First come named turns, each shown by rows before and after it. For each pair of rows after them, which turns, in which order, take the first row to the second? The first pair is done for you.
turn E:
[ 22 -28 -15 -27 -18 -15   4  17 -17  26  14   1  12  16 -26  -3  21   5
 -10  20   4  26 -23   8  -5 -11  -8  -1  31] => [ 29 -21  -5 -25 -38 -26 -18  -2  -1   9  17  -1  11  14 -20  -8   8  -1
 -14  25 -10   9  -6  11   1 -18   3  -5  37]
[ -6 -11   0 -10  15   9   3   7 -16  -1   0   9 -12 -11   1   1  15  17
  24   1   4 -19   4 -12   9   2 -16  -8   5] => [ -1  -3   6  -4  -6  -2 -14 -12  -1 -20   4   5 -13  -9   6  -2   0  10
  17   2  -8 -27  15 -10  13   0  -5  -8   6]
[-10  29 -20  -9  24   9  23   4   9  10   3  11  -4 -15  15   2  -1   3
   3   0  27  15 -14  15 -16  15 -11  -4  -1] => [  9   9 -10 -17  24   8  -3   2  -2  14  -3  16  -9 -28   4   3  15   6
  18  10  25  -4  -7  18   3  -2 -20 -19   8]
turn X:
[-11   1   4   9 -13  -2  -1  -2   5  -9  17  -3 -12   2  -2 -11  -9   5
  -2 -12   3  -8   2   3  11 -10  -3   3  -3] => [ -9   0   2   7 -11   4  -5  -3   1 -12  14  -1 -13  -2   0  -8 -13   4
   7  -6  11 -11   4   4   8 -11  -8   1  -1]
[ 12 -18  14 -10  -5  -1 -29 -13  -1  -3  -3   6 -14 -13   1  -5  19  -2
   1   3 -14 -14  13  11  10 -19   5  -2  -5] => [-13   1   2  19   4  12  16  -3   5  -8   3  -4  -6  -9  18  -6  10   0
  -1 -26  -9   0   9   5  -9   9   2  22 -26]
[-18  12 -16  11   9  21  13   2   2 -11   1  -5   6  -5  18  18 -19  -1
   9  -1  24 -10   9  -5 -10  18 -17  11  -4] => [ 17  -9  12 -18 -13 -12 -33  -7   2  -2   1   5  -6  -1 -10   4   2   2
  -5  20 -15 -12  14   4  22 -13   8 -12  11]
turn Q:
[  1   9  16  14 -17  -9  -2  -9  10  -7   7 -13  -2   1   0 -13   4   9
  -8 -11 -23   3   8  -2   1   2  16  -7  -3] => [ -2  10  12  19 -11  -6   1 -10  10 -14   6 -15   3  -3   6 -10  -4   7
  -4 -14 -16  -2  11   1  -3   4  14  -4  -7]
[-29  -4 -22  -1  12  10  40  15 -23   0 -28  17 -14   4  12  -5 -14   0
  25  -2  27  29 -20   2 -12 -10 -12  39 -15] => [-22 -15 -17 -13  14   2  38  19 -30  12 -32  21 -21   4   0  -8   0   3
  23  -1  19  34 -30   3  -5 -18  -9  33 -12]
[-20  -1 -16  15   2   2  17  15 -12   2   6  -6  17   4  -9   7  -2  14
   1 -10  -1   4   1  -4   0   1   7  -1   1] => [-20  -3 -16  10   2   1  16  18 -14   6   6  -5  15   7 -14   4   4  14
  -4  -9  -3   5   1  -4   0   0   8  -3   3]
turn B:
[ -3 -10   5  14   4   4  -1   5   4   7  -5   1 -10 -13   1   5  10   9
  11  -5   5 -12   5  -3   8  -4  -5   1 -16] => [  3 -13   6  -1   3  -4 -11   5   0  10  -7   3 -11 -11  -8   3  13   3
   6   5   3  -8   1  -5  13 -16  -5  -7  -9]
[ -6   3   0   5   2   2  -2   1  -8  -5  -6  -1   0  -9  -2   5  -8 -13
   8   5  14 -16   8  -7   9  -6  -4   3  -7] => [ -1  -3  -2  -4  -4  -3  -5   2 -10   2  -7   0   2  -4 -10   9  -7 -13
   3  15   9 -10   2  -7  12 -11   0  -1  -1]
[  6   6   1  -5  30   3  12  36  -8   0 -35 -11  -9  18  -8  11  27  10
 -15  -3  -1  14 -23   5 -16  13  15  -1 -31] => [  5   7   3  13  32  19  14  31  -4  -8 -36 -13 -13   4   5  10  32  15
  -2 -14   3  -8  -9   0 -14  19   9   4 -37]
[ -9  17  -6   5  -3  -4  11  -3   4  -3   2  -8   8   6   9   5 -13  -4
  -1  -6   6  18  -7   4 -12  10   1   7  -1] => [ -2  11  -3  13  -3   7   6 -12   2 -10   2  -5   5  -8  16   6  -9   5
  10  -9   9  -5   7   2  -8   8 -10   5  -5]
turn P:
[  9  14  12   1 -15 -16 -20  -9   5 -12   7  -3   4   5  -3   0 -10  -7
 -13   6 -18   1   9  -1  -3 -10   7  -3   2] => [  6  18   1  -8 -11 -17  -9  -3   6  -9   6  -3   8  15 -10   3 -16 -11
 -17   9 -14  13  -1   0  -9  -8   6  -2   6]
[ -3   6  -2   7  -8  -2  -6 -10  10  -7  -1  -8   5   0   5  -1 -10   1
   2  -1  -1 -15  11   2   1   0  -7  -2   7] => [ -4   0  -9 -11   2  -4   1   5  -1   6  -4  -1   6  10  -8   2  -6  -1
  -5   6   5   8  -6   2  -4  -1  -8  -3  13]
[  4   9  -3 -16   3   3  -6  10  22 -13   4   4   3  -7  22  -3   3  -8
  10  -7   6   1  11   4   2   2  20  -5   1] => [  4   8  -5 -27   7   3  -3  19  15  -8   1   9   7   0  13  -2  12  -9
   7  -3   8  11   1   5   1   0  19  -5   4]
Pairs:
Each pair is 2 to 3 turns apart.
[  2  -3  31  10 -11 -13 -14 -10   0   7   1 -13  -5   0  -5  -9  16  -1
 -17 -13 -46 -12   7   3  10 -28  17  -9   2] => [-20  -2  -1  22  24  29  16   6 -23  12 -10  -7   3 -16  12  14  13   1
  16 -15  15 -26   2  -9 -10  -9 -23   0  -1]  X, E
[-10  10   5  -2 -10  -2 -14 -17  22   0   6  -3  26  -8  19  -5  -1 -17
   0   0  -6 -22  12  -2   3 -11   7   0  -2] => [-15  11   4 -12 -11  -9 -12 -10  24   5   9  -6  30   5  12  -8  -4 -24
 -13   4  -9   1   0   0  -1 -12  13  -1   1]  B, B
[  3  -3   8  18  15  15   0 -15  -3  -6   1  -9 -14 -15  17  -5  17  12
  13 -17   4 -29  18  -5   9  12  -9   0 -15] => [ -3  15   7  22  -3   4   0 -25  17 -17   7 -17  -8  -1  24  -5  -7   0
  -1 -17  -6 -20  22  -4   0  17   4   4 -12]  E, X, E
[ -8  -8   9  37  12  22  -7  -1   4   0 -13 -12 -24 -27   7  -4  13  16
  16 -27 -11 -47  31 -14   4  -6  -1  10 -14] => [-27  10  -5  42  17  21  28  12  11   3 -10 -20 -17  -8  11  -2  -2  10
  -1 -38 -11 -14  18 -15 -17  11   5  28 -25]  X, E, E
[ 10  -5  12  31   8  19   0  -4   2  23   2  -6 -11 -20 -17   5  35  -5
  16 -12 -16 -17   3   8   8  12  -7  13 -19] => [ -7  12 -10  16  10   9  25   7   5  28   2 -11   1   9 -19  11  11 -21
  -4  -4  -9  27 -18   4 -16  19   1  23 -13]  E, E, P
[ -7  22 -14  -3 -13 -11  -2  -8   9 -14  10   0  27  25  12   6 -30 -27
   7  20  10  -3   6  -1  -8  -6  -1   2  11] => [ -8  21 -15  -4  -1 -14  20  11   5   4  12   2  26  33  -1   0 -14 -23
  -5  13   3  23 -11   1 -12   0   5  10   3]  X, E
[  1  -1 -13  -4   1   5  -2  -5   0 -14  -5   2   2  12   5   1  -7 -16
  10   5  21  -7  -4  -3 -13   4 -12 -11   5] => [ -2  -7 -12  -1  11   9  13   5  -9   1  -8   5   0   6  -1  -1   9  -7
  16  -1  18  -1 -10  -2 -12   9 -11 -10   0]  X, X, E
[  2   7   9  15  14  -6  14  -1   9   1  14  -8 -29  18  -2  -4  -4   3
 -24 -18   2  14   7   4   7  -4  25   1 -11] => [  1  -1   2  14  34  12  19   8  -7   8   5  -2 -29   8   1   4   1   9
  -2 -17  26   2   5  -3   7   0   7  -2 -11]  E, E, X
[ 14 -13  20 -11   9  10 -10  -4  -7  18 -13 -15  -3   5 -15  -9  19  17
 -13  22 -18   1  -1 -11  18  -4   0   4   5] => [-11  13  -2  12   6  26  13 -10   6  -2  -9 -26   6   6  16   5 -14  10
  -8  10   6  -1   8 -20  -9  16 -10  23  -2]  E, X
[  0  -3  16  -7 -14 -16   0   4   5  12   3  -9  -2  17 -13 -11   8  -5
 -21   4 -19  31 -17   1   6  -4  19   1  -7] => [  8 -21  26   3   0   2  -8   4  -6  16  -2  -4 -12 -13 -13 -12  34   9
   5  -4 -10  -3  -4  -1  24  -5   3  -6 -11]  B, E, E
[  3  -6  -6   9  11  19  -9  -8 -14  -8  -4   4  -4 -17   5   7   3   2
  26   5  29 -27  11  -5   4   1 -18  -6   6] => [-10   7  -9  28  14  25  18  -1  -4  -6   2  -4   0 -11  10   0   0   3
  18 -17  17 -13   8  -2  -5  19 -10   7 -15]  X, X
